k764: [115 131 162 165 178  90 164 127 116]
k183: [141 126 110  96  88 170 100 128 146]
k649: [114 143 158 168 176  92 158 125 121]
k746: [114 143 158 168 180  91 164 127 115]
k32: [115 131 151 165 178  90 164 127 116]
k671: [149 116 102  95  84 171  98 128 148]
k863: [110 143 162 168 181  91 167 128 146]
k935: [108 146 161 168 181  90 165 128 113]
k830: [110 143 162 168 181  91 167 128 112]
k830
[110 143 162 168 181  91 167 128 112]
k764
[115 131 162 165 178  90 164 127 116]
k649
[114 143 158 168 176  92 158 125 121]
k863
[110 143 162 168 181  91 167 128 146]
k183
[141 126 110  96  88 170 100 128 146]

k239: [ 98 134 148  94 133 127  78]
k764: [ 97 136 125  97  87 165 164]
k746: [ 98 134 148  94 133 127 138]
k746
[ 98 134 148  94 133 127 138]
k239
[ 98 134 148  94 133 127  78]

k671: [134 118 119 116 151 137 127 154 157 149 137 149 118 117 125 155 124 133
 161]
k764: [143 123 113 125 137 124 101 144 130 144 132 113  93 117 103 165 144 116
 117]
k183: [150 129 110  99 113 145 150 145 116 147 114 128 146 122 148 163 125 152
 124]
k32: [163 158 122 118 110 139 142 131 116 129  96 113 153 127 141 113 131 140
 109]
k154: [162 143 119 130 146 127  99 147 144 141 128 110 100 120  97 143 139 111
 116]
k935: [120 145 128 116 143 124 131 155 131 129 149 140 149 108 109 111 101 152
 165]
k239: [127 156 135 111 129 139 136 149 134 120 129 140 154 118 123  96 119 168
 161]
k649: [157 139 130 148 128 118 142 125 122 159 107 115 148 127 150 131  97 100
 114]
k857: [128 156 140 134 138 110 137 137 112 131 129 120 164 111 124  90  87 142
 143]
k863: [162 161 139 123 128 148 114 133 147 112 113 120 117 130 107  90 157 137
 119]
k830: [145 132 127 133 162 116 121 152 146 161 135 127 127 112 110 138  89 112
 154]
k746: [176 168 129 130 137 144 137 143 139 140 108 120 147 124 128 105 116 126
 131]
k671
[134 118 119 116 151 137 127 154 157 149 137 149 118 117 125 155 124 133
 161]
k863
[162 161 139 123 128 148 114 133 147 112 113 120 117 130 107  90 157 137
 119]
k935
[120 145 128 116 143 124 131 155 131 129 149 140 149 108 109 111 101 152
 165]
k830
[145 132 127 133 162 116 121 152 146 161 135 127 127 112 110 138  89 112
 154]

k239: [107 128 165 168 109 107]
k857: [102 126 160 158 124 107]
k154: [102 117 164 164 119 107]
k935: [101 128 166 166 108 106]
k183: [101 123 164 170 115 107]
k764: [101 128 164 162 143 107]
k649: [101 126 163 168 119 103]
k746: [101 127 166 160 112 110]
k830: [ 99 161 164 163 129 114]
k935
[101 128 166 166 108 106]
k857
[102 126 160 158 124 107]

k183: [150 119  99 117 142 124 116 132 141 126]
k746: [116 152 132 127 146 159 129 119 138 123]
k671: [146 107 123 162 141 100  84 130 109 162]
k857: [ 96 119 108 116 107 125 124 128 135 163]
k154: [102 121 113 114 111 103 122 133 131 163]
k863: [152 107 127 132 140 151 115 105 111 126]
k239: [112 124 101 129 114 105 132 114 132 123]
k830: [162 106 119 155 142 105  80 134 110 168]
k671
[146 107 123 162 141 100  84 130 109 162]
k183
[150 119  99 117 142 124 116 132 141 126]
k239
[112 124 101 129 114 105 132 114 132 123]

k935: [156  97 111  97  94 167 160 168  97 161]
k649: [155  95 112  99  96 168 166 171  92 171]
k239: [103 151 142 148 151  99  99  95 152 100]
k830: [108 155 136 149 150  99 102  93 156  96]
k830
[108 155 136 149 150  99 102  93 156  96]
k649
[155  95 112  99  96 168 166 171  92 171]
k239
[103 151 142 148 151  99  99  95 152 100]
k935
[156  97 111  97  94 167 160 168  97 161]

k649: [114 121 118 129 132 150]
k183: [ 96 142 140  79 143 147]
k764: [163 131 136 151 115  88]
k764
[163 131 136 151 115  88]
k183
[ 96 142 140  79 143 147]
k649
[114 121 118 129 132 150]

k239: [118 130 132 150 127 155 151 140]
k32: [154 118 155 148 148 106 113 141]
k649: [162 105 161 158 153 100 150 153]
k857: [119 110 119 127  79 152 162 119]
k183: [103 139  89  99 135 143 133 136]
k154: [122 126 118 123 104 160 166 126]
k857
[119 110 119 127  79 152 162 119]
k32
[154 118 155 148 148 106 113 141]
k649
[162 105 161 158 153 100 150 153]

k649: [135 154 145 120 140]
k154: [130  72  72 154  99]
k32: [126  84  84 157 102]
k764: [135 125 112 139 121]
k863: [133 108 106 136 124]
k154
[130  72  72 154  99]
k764
[135 125 112 139 121]

k857: [135 144 102 123 110 137 120 125 108 141 126 131 105  98 142  96 126 108
 131 130 128  92 148 120 114 143]
k863: [141 123 110 129 118 147 131 119 123 145 125 145 117 121 134 112 126 119
 140 122 130 110 145 121 118 148]
k935: [ 88 102 155 132 152 112 146 120 171 127 113 145 149 142 135 137 132 131
 111 126 128 160 111 117 160 101]
k764: [135 144 102 123 110 137 120 125 108 141 126 131 105  98 142  96 126 131
 133 125 123 130 130 123 133 124]
k935
[ 88 102 155 132 152 112 146 120 171 127 113 145 149 142 135 137 132 131
 111 126 128 160 111 117 160 101]

k154: [126  94 163 115 159 160  98 136 155 100 125 134 119  83 141 124  94 172
 126 131 131 131 111  91 145 134 163 113 140 123 131 148 116 120 107 145
 102 121 125  96 133 114 132 146 146]
k671: [150 122 157 134 159  95 135 126 105 116 109 136 160  81 117 148 120 127
 144 126 163 124 131 137 144 135 133 161 116 123 118 155 109 129  84 116
 129 153 144 149 131 170 171 142 115]
k830: [141 107 145 132 104 101 100 149 109 116  90 148  93 109 154  96 158 132
 117 151 169 156 120 121 122 146 137 120 128 140 122 123 135 124 141 100
 106 104 147 155 136 176 147 116 117]
k183: [144 109 147 134 108  97 100 145 110 116  90 148  93 109 149  94 156 132
 119 149 171 158 122 120 122 144 137 125 127 142 122 120 135 126 140 101
 108 107 147 158 136 179 149 116 116]
k764: [117 120 105 112 161 130 105 135 111 126 109 134 167  92 143 163 115 137
 129 127 171 146 135 121 163 121 132 127 121 115 147 128 125 132 115  96
 118 122 176 109 149 159 170  97 124]
k746: [126  87 149 116  97 136 109 164 113 108 109 137 119  94 179 133 133 159
 111 153 123 133 100 118 120 165 155 112 151 119 127 155 114 114 135 119
  85  95 131 122 134 129 134 139 136]
k239: [133  94 174 119 156 151 107 136 152  96 125 133 116  81 135 122  96 169
 129 132 127 124 109  96 140 139 163 121 140 125 123 155 112 120  99 148
 104 128 117 105 129 114 133 158 146]
k935: [151 116 155 142 123  92 100 132 124 112  95 147  84 110 132  81 154 123
 125 142 173 151 124 114 129 138 134 125 121 150 110 114 139 126 127 106
 114 117 142 162 131 179 148 123 116]
k857: [132 107 126 138  97 101 124 142 118 120 129 129 128 101 172 137 154 115
 117 136 111  97  87 128 135 176 136 104 135 123  82 142 121 103 102  98
  87 106 144 144 123 127 147 142 136]
k863: [118 129  90 130 154 112 114 118 131 129 137 125 165  97 145 163 130 108
 130 112 141 104 113 121 174 139 124 109 115 118 103 119 129 118  87  88
 109 126 176 118 135 136 169 111 133]
k649: [138  95 170 126 129 127 131 145 124 104 128 130 137  79 152 144 115 152
 128 137 111 104  97 122 129 165 154 132 143 116 106 174 102 112  92 135
  97 126 117 127 125 118 141 169 140]
k764
[117 120 105 112 161 130 105 135 111 126 109 134 167  92 143 163 115 137
 129 127 171 146 135 121 163 121 132 127 121 115 147 128 125 132 115  96
 118 122 176 109 149 159 170  97 124]
k863
[118 129  90 130 154 112 114 118 131 129 137 125 165  97 145 163 130 108
 130 112 141 104 113 121 174 139 124 109 115 118 103 119 129 118  87  88
 109 126 176 118 135 136 169 111 133]

k857: [147 156 148 107 149 138 106 135 109 122 133 124 143 130 142 144 137  85
 139 136  88 124 141 136 135 114 108 148 128 123 116 109 138 143 146 111
 159 161 117 117 172 120 164 120 102 114 119 115 126 132  97 135]
k830: [117 138 113 149 105 119 140 115 136 142 151 152 135 142 132 102 113  83
 112 103 154 131 160 119 150 161 105 116 111 141 124 136 143 129 165 131
 123 121 123 127 120 130 128 145 156 114 120 113 156 114 162  96]
k649: [123 170 137 155 136 153 163 115 125 123 132 141 131  83 161 113 128  74
 136 124 133 126 141 130 132 161 103 131 132 144 128 130 159 122 135 120
 148 121 107 138 147 120 147 143 135 123 138 147 135  99 143 118]
k764: [117 137 114 151 104 120 142 117 134 143 150 153 137 140 133 102 114  81
 113 103 154 131 157 119 150 161 104 117 110 142 125 137 145 130 164 131
 125 122 121 128 120 130 130 144 156 113 120 112 157 114 163  96]
k154: [124 164 136 159 126 148 168 121 120 124 136 145 133  90 160 110 128  71
 129 117 135 129 142 124 135 161  99 131 122 145 132 137 161 125 135 118
 145 118 108 138 141 121 149 140 141 124 141 139 143 103 148 122]
k857
[147 156 148 107 149 138 106 135 109 122 133 124 143 130 142 144 137  85
 139 136  88 124 141 136 135 114 108 148 128 123 116 109 138 143 146 111
 159 161 117 117 172 120 164 120 102 114 119 115 126 132  97 135]
k764
[117 137 114 151 104 120 142 117 134 143 150 153 137 140 133 102 114  81
 113 103 154 131 157 119 150 161 104 117 110 142 125 137 145 130 164 131
 125 122 121 128 120 130 130 144 156 113 120 112 157 114 163  96]

k863: [109  80 123 135  96 135 147 159]
k32: [150  94  70 149 130 173 138 152]
k935: [112 116 100 113 172 119 114 159]
k857: [106 130 116 125 155 156 115 110]
k239: [121 173 143  88 154 135 101  80]
k830: [148  75 105 158 127 144 149 137]
k154: [105 147 171 148 151 119 140  88]
k183: [159 132 176 130 137 120 104  87]
k649: [152 117 140 171  87 155 160 143]
k764: [102 133  85 146 131 166 147 140]
k183
[159 132 176 130 137 120 104  87]
k830
[148  75 105 158 127 144 149 137]
k764
[102 133  85 146 131 166 147 140]

k764: [166 167 142 108  87  93 121 154 170 158 127  96  86 103 136 164 169 147
 113  89  90 117]
k746: [147 168 164 137 103  86  97 127 158 170 155 122  93  87 108 141 166 166
 142 109  87  93]
k649: [122 155 170 158 126  96  86 104 136 164 168 146 112  89  91 117 150 169
 161 131 100  86]
k857: [ 96 127 158 170 154 122  93  87 107 141 167 167 142 108  87  93 121 153
 169 158 127  97]
k746
[147 168 164 137 103  86  97 127 158 170 155 122  93  87 108 141 166 166
 142 109  87  93]
k649
[122 155 170 158 126  96  86 104 136 164 168 146 112  89  91 117 150 169
 161 131 100  86]
k764
[166 167 142 108  87  93 121 154 170 158 127  96  86 103 136 164 169 147
 113  89  90 117]

k935: [147 135  94 136 124  99 166 124 116  97 126  96 132 129 136  91  96 126
 106 152 135 124 114 137 162]
k649: [147 135  94 136 124  99 166 124 116  97 126  99 132 129 136  91  96 126
 104 152 135 124 114 137 162]
k830: [156 147 143  95 131 130 112 181 122 142 145 125 130 124  80 120  78  87
 134 128 113 134 119 131 130]
k935
[147 135  94 136 124  99 166 124 116  97 126  96 132 129 136  91  96 126
 106 152 135 124 114 137 162]
k649
[147 135  94 136 124  99 166 124 116  97 126  99 132 129 136  91  96 126
 104 152 135 124 114 137 162]

k239: [101 114 101 125 131 111 162]
k32: [130 121 124 136 137 124 126]
k935: [137 130 127 136 141 118 141]
k764: [117 130  99 117 146 109 170]
k671: [140 137 129 135 141 115 136]
k863: [130 121 124 136 137 124 144]
k239
[101 114 101 125 131 111 162]
k764
[117 130  99 117 146 109 170]
k671
[140 137 129 135 141 115 136]
k863
[130 121 124 136 137 124 144]

k649: [164 118 121 105 125 133 116 140 128 107 144 115 120]
k764: [134 133 129 124 128 124 118 125 130 127 128 125 136]
k183: [143 121 122 117 124 131 131 140 126 110 141 123 117]
k32: [133 127 129 123 131 130 116 124 134 129 123 125 133]
k830: [154 121 126 109 128 133 113 129 133 114 135 117 126]
k935: [160 101 116 103 130 146 128 142 128 112 140 113 103]
k671: [145 107 117 107 132 144 125 138 133 126 131 120 109]
k746: [162 103 117 100 134 148 118 139 136 122 132 114 109]
k857: [134 125 129 122 133 132 118 125 135 129 122 125 130]
k863: [161 102 115 101 133 148 122 140 134 121 135 114 104]
k239: [163 117 121 105 126 134 114 139 129 106 142 113 121]
k154: [169 113 117  95 126 137 113 140 129 104 147 111 115]
k154
[169 113 117  95 126 137 113 140 129 104 147 111 115]

k649: [150 138  98 139 130 132 144 128 143 125 126 129 114 135 127 110 127 132
 124 123]
k239: [147 140 105 140 137 127 144 123 143 122 131 127 114 133 123 121 134 123
 127 120]
k857: [114 113 154 129 118 125 106 140 114 139 127 130 142 115 125 123 119 134
 129 140]
k154: [107 108 167 129 118 121  98 142 109 140 129 129 147 109 122 127 119 132
 131 143]
k183: [142 141 108 135 141 126 146 118 142 118 132 126 115 135 125 131 139 119
 129 117]
k830: [142 120 108 135 141 126 146 118 142 118 132 126 115 135 125 131 139 119
 129 117]
k764: [ 99 114 178 128 136 111 102 128 111 130 139 124 146 108 115 155 139 110
 138 134]
k671: [ 97 115 163 105 122 128 109 127 108 131 127 127 148 124 136 154 127 126
 131 134]
k154
[107 108 167 129 118 121  98 142 109 140 129 129 147 109 122 127 119 132
 131 143]
k857
[114 113 154 129 118 125 106 140 114 139 127 130 142 115 125 123 119 134
 129 140]

k239: [134 159 166 128 154 138 140 146 159 133 123 158  81 130]
k830: [141 157 156 135 142 126 143 149 105 144 111 143 142 132]
k32: [118 123 131 109 171 155 139 120 107 112 152 140 103 143]
k935: [172 118 125 123 111 109 121 104 123 153 119 123 101 142]
k671: [168 118 128 171  84  98 138  99 101 132 111 125 166 148]
k935
[172 118 125 123 111 109 121 104 123 153 119 123 101 142]
k239
[134 159 166 128 154 138 140 146 159 133 123 158  81 130]
k32
[118 123 131 109 171 155 139 120 107 112 152 140 103 143]

k935: [158 156 117 133 155]
k154: [100 112 162 128 112]
k764: [ 95  90 169 127  93]
k239: [ 73  89 167 122  94]
k649: [ 92 107 167 124  97]
k863: [142 175 111 120 161]
k32: [ 95  90 169 124  93]
k671: [ 84  83 161 131  93]
k746: [ 84  83 161 131 125]
k830: [152 147 102 132 153]
k183: [ 84  93 163 120  74]
k239
[ 73  89 167 122  94]
k935
[158 156 117 133 155]
k671
[ 84  83 161 131  93]
k764
[ 95  90 169 127  93]
k863
[142 175 111 120 161]

k154: [ 85 140 148 124 141]
k32: [102 158 173  88 161]
k863: [110 158 174  83 162]
k183: [177 108  97 142 106]
k935: [107 143 151 110 145]
k764: [124 150 160  93 152]
k764
[124 150 160  93 152]
k183
[177 108  97 142 106]

k764: [ 98 124 152 108  96]
k857: [185 126 106 182 181]
k671: [178 128 114 170 172]
k649: [186 128 104 182 182]
k32: [175 126 115 171 174]
k154: [ 92 130 148  95  91]
k935: [ 87 129 153  90  88]
k830: [ 81 129 157  92  85]
k746: [185 129 104 180 180]
k863: [ 85 129 154  91  87]
k671
[178 128 114 170 172]
k746
[185 129 104 180 180]
k649
[186 128 104 182 182]
k935
[ 87 129 153  90  88]
k863
[ 85 129 154  91  87]

k32: [101 136 102  98]
k863: [171 108 175 172]
k671: [157 109 155 161]
k830: [124 129 123 126]
k746: [156 118 161 154]
k857: [163 112 168 165]
k746
[156 118 161 154]
k857
[163 112 168 165]
k671
[157 109 155 161]

k649: [122 151 149 146 101 120 150 150 120 101 118]
k671: [ 93  93  98 107 117 130 142 152 160 163 164]
k935: [149 133 107 123 149 135 107 121 149 135 108]
k857: [ 97 129 161 178 174 150 116  88  77  88 116]
k154: [ 92  89  90  96 105 117 131 144 155 164 168]
k32: [118 102 157 131  96 148 145  96 135 155 101]
k746: [138 112  93  84  90 108 133 156 170 170 156]
k764: [125 160 143 103 102 143 161 127  96 116 155]
k830: [150 104 102 147 158 113  96 137 162 124  93]
k863: [122 151 149 119 101 120 150 150 120 101 118]
k154
[ 92  89  90  96 105 117 131 144 155 164 168]
k863
[122 151 149 119 101 120 150 150 120 101 118]
k671
[ 93  93  98 107 117 130 142 152 160 163 164]
k935
[149 133 107 123 149 135 107 121 149 135 108]

